[133 126 104 130 140] 133
[128 143 102 150] 128
[121 125 135 124 151 129 120] 121
[110 119 126 134 129 105] 110
[132 115 118 123 151 142] 132
[129 127 141 146 137 152 124] 129
---
Input:
123  132  118  127  130  128
153  112  133  127  132  133
Output: 130

Input:
126  132  132  110  131  127  129
130  132  139  104  130  127  118
Output: 131

Input:
147  147  154  114  134  135  112
126  113  122  115  117  134  125
130  119  127  116  119  135  122
Output: 134

Input: 124  116  106  131  114
Output: 114

Input: 130  121  139  105  139  111  130
Output: 139

Input: 158  143  101  130  122  110
Output: 122

Input:
136  103  132  123  114  137
151  120  110  124  121  117
109  147  136  138  145  142
Output: 114

Input: 148  121  130  133  153  127
Output: 153
---
[[121 118 136 113]
 [149 118 130 124]] >> 130

[[138 138 116 140 112 120]
 [144 112 142 129 123 125]
 [ 99 136 117 125 135 131]] >> 117

[119 128 157 154] >> 157

[[151 138 123 123 130]
 [125 134 121 120 128]] >> 121

[[131 120 143 114 134 132 114]
 [125 129 124 127 108 104 126]] >> 124

[100 139 145 117 104 118] >> 145

[[128 129 130 127 132 128]
 [148 157 131 136 140 139]] >> 131
---
array([138, 126, 135, 100, 131, 130, 154]) -> 126
array([108, 138, 156, 120, 122, 131, 100]) -> 138
array([129, 131, 143, 106]) -> 131
array([119, 115, 125, 138, 128, 150, 135]) -> 115
array([147, 116, 125, 155]) -> 116
array([105, 101, 106, 129, 128]) -> 101
array([132, 118, 134, 133, 151, 126, 134]) -> 118
---
101  139  144  136  134  156 ⇒ 156, 101

113  126  126  125
122  142  150  133
⇒ 150, 113

120  109  118  135  103  136 ⇒ 136, 103

122  120  124  126
146  150  113  121
135  119  120  131
⇒ 150, 113

136  118  133  103 ⇒ 136, 103

114  133  123  122
147  133  123  126
106  133  123  126
⇒ 147, 106

141  129  111  120   98 ⇒ 141, 98
---
[[127 126 137 125 137 132 139 118 136 141 119 132 123 123 110 107]
 [128 109 113 129 119 113 122 118 119 103 118 112 134 135 144 102]
 [102 135 141 125 111 122 138 149 120 122 110 111 112 126 135 126]
 [100 117 128 124 150 134 125 145 134 104 131 145 145 124 121 101]
 [120 138 133 139 126 116 141 113 131 148 128 121 113 153 133 129]
 [123 114 113 140 120 137 124 141 132 117 123 146 141 128 117 111]
 [128 113 134 136 109 116 139 120 111 106 109 122 118 128 113 116]
 [128 140 119 133 129 145 129 125 109 102 127 137 137 149 142 128]] 107

[[124 116 139 112 114 112 128 120 114 117 115 113 116]
 [118 136 100 130 129 140 124 127 130 131 130 131 133]
 [125 141 105 133 139 145 126 128 132 130 139 131 140]
 [139 130 136 135 135 130 133 138 141 134 132 136 130]
 [134 119 120 144 117 129 139 141 144 141 118 144 119]
 [123 143 106 131 143 147 122 125 133 132 142 130 143]
 [122 109 133 112 104 105 128 122 116 118 104 116 108]
 [120 116 118 126 111 120 127 126 122 126 111 126 114]
 [139 129 148 126 134 124 132 132 130 125 133 125 130]
 [130 122 140 116 117 114 128 122 119 119 118 116 119]
 [126 135 140 112 137 126 121 118 115 118 137 114 135]] 116

[[137 116 128 122 155 118 129 125 139 129 128]
 [107 130 127 106 133 122 126 137 122 137 125]
 [116 128 126 105 130 130 130 130 120 125 119]
 [107 119 121 115 108 124 126 148 118 145 143]
 [126 129 135 150 134 123 131 135 127 128 126]] 128

[[120 139 136 128 108 115 132 122 126 132 115 156]
 [139 126 128 116 116 148 121 117 131 120 112 113]
 [146 134 135 122 137 143 137 129 132 137 119 114]
 [138 122 121 136 140 148 134 141 130 112 113 133]
 [129 125 125 121 119 124 154 109 158 130 132 135]
 [139 131 120 125 130 134 104 121 126 137 135 129]
 [121 111 144 125 119 138 133 139 117 120 129 129]
 [128 129 127 131 131 153 139 132 129 138 140 130]
 [120 116 128 130 124 148 114 117 132 129 143 128]
 [116 111 129 128 130 143 116 119 136 111 116 129]
 [131 130 126 108 130 113 140 150 134 143 113 128]
 [140 145 131 132 145 128 117 126 134 136 143 129]] 156

[[113 141 122 116 122 135 125 143 140 122 113 121 116 144 132]
 [129 128 145 132 144 125 146 129 128 147 124 131 124 122 128]
 [124 124 125 144 126 127 128 125 125 126 123 133 113 135 112]
 [115 129 136 128 137 126 141 131 129 139 114 131 101 136 120]
 [117 142 115 123 114 138 114 143 141 113 127 126 115 139 122]
 [115 126 118 114 117 120 119 128 126 117 107 130 120 141 125]
 [134 128 148 126 147 126 148 128 128 150 127 123 144 119 151]
 [137 119 138 153 140 126 140 119 120 140 144 129 129 127 122]
 [128 145 114 133 116 144 112 142 144 113 138 131 117 119 115]
 [120 140 111 108 108 131 106 139 140 108 123 133 129 124 122]] 132

[[117 129 139 120 121 120]
 [133 152 108 130 131 139]
 [128 118 139 140 129 122]
 [112 134 125 125 112 133]
 [118 138 121 131 118 130]
 [128 144 111 127 125 143]
 [124 148 103 116 125 127]
 [144 118 142 140 146 123]
 [117 121 150 131 119 132]
 [129 117 123 135 124 139]] 120
---
[135 149 137 107 144 119 127] result: 127
[137 142 154 146 120 123] result: 123
[147 128 148 105] result: 105
[113 142 118 105 104 132] result: 132
[140 139 145 152 135 125 122] result: 122
[128 134 156 129 143 129 138] result: 138
[110 117 154 146 130] result: 130
[135 107 116 142] result: 142
[143 127 125 140 124 103 104] result: 104
[120 133  99 153] result: 153
---
[[136 128 109 119 131 108]
 [103 145 152 126 111 146]] result: 111

[[123 110 129 130 115 150 131]
 [122 106 131 135 120 147 120]] result: 147

[[108 128 115 157 134]
 [149 139 130 147 103]] result: 147

[[127 117 135 132 128 135]
 [120 105 138 133 124 142]] result: 124

[[132 122 120 104]
 [ 99 108 125 130]] result: 125

[[122 123 132 113 147 130 126]
 [148 109 120 139 148 151 154]] result: 151
---
[[123 119 127 143 142 121 143]
 [112 150 126 130 132 147 133]] -> 147

[[113 142 131 117]
 [101 120 144 134]] -> 144

[[111 117 134 116 131]
 [158 157 141 141 116]] -> 141

[[127 126 142 119 121 130 129]
 [143 150 131 139 145 133 121]] -> 133

[[112 123 154 116 147 126 141]
 [109 119 133 137 157 126 146]] -> 126

[[139 132 122 137 136 122 133]
 [141 135 131 135 124 149 106]] -> 149

[[110 117 149 140 130]
 [123 127 134 144 127]] -> 144

[[122 125 147 138 117 121 122]
 [111 141 126 133 138 107 138]] -> 107

[[128 121 130 127 128]
 [114 113 129 128 105]] -> 128

[[100 122 120 125 127 145]
 [147 129 133 130 125 114]] -> 125
---
[114 128 127 143 130 121 157] -> 143

[133 112 102 138 124] -> 102

[129 152 132 136 149] -> 132

[[139 103 133 117 144 129 145]
 [139  98 138 118 141 122 149]
 [123 135 129 132 131 130 129]] -> 118

[[146 149 114 132 117]
 [130 104 131 115 122]
 [129 128 127 128 129]] -> 131

[132 138 100 125 133 129 135] -> 125

[[153 123 124 131 106 138 128]
 [133 125 126 131 123 129 132]
 [128 125 126 132 123 127 136]] -> 131

[[138 106 118 110 125]
 [119 133 137 123 122]
 [125 128 127 136 122]] -> 137

[150 138 131 146 114] -> 131
---
[100 153 134 129 144] 100, 144
[137 110 133 104 147 111 148] 137, 148
[150 110 151 107] 150, 107
[118 131 149 111 152 134] 118, 134
[141 129 130 128 113 100] 141, 100
[129 103 126 133 133 138 118] 129, 118
[133 147 142 150 130] 133, 130
---
[[137 118 154 117]
 [117 137 106 138]
 [146 119 149 108]] value 118

[124 107 137 128 118 141 144] value 118

[[150 131 141 130]
 [127 120 123 117]
 [112 139 120 134]] value 131

[[152 153 108 140 113]
 [112 119 136 128 132]] value 108

[112 139 122 150 116 123 121] value 116

[157 135 101 108] value 135
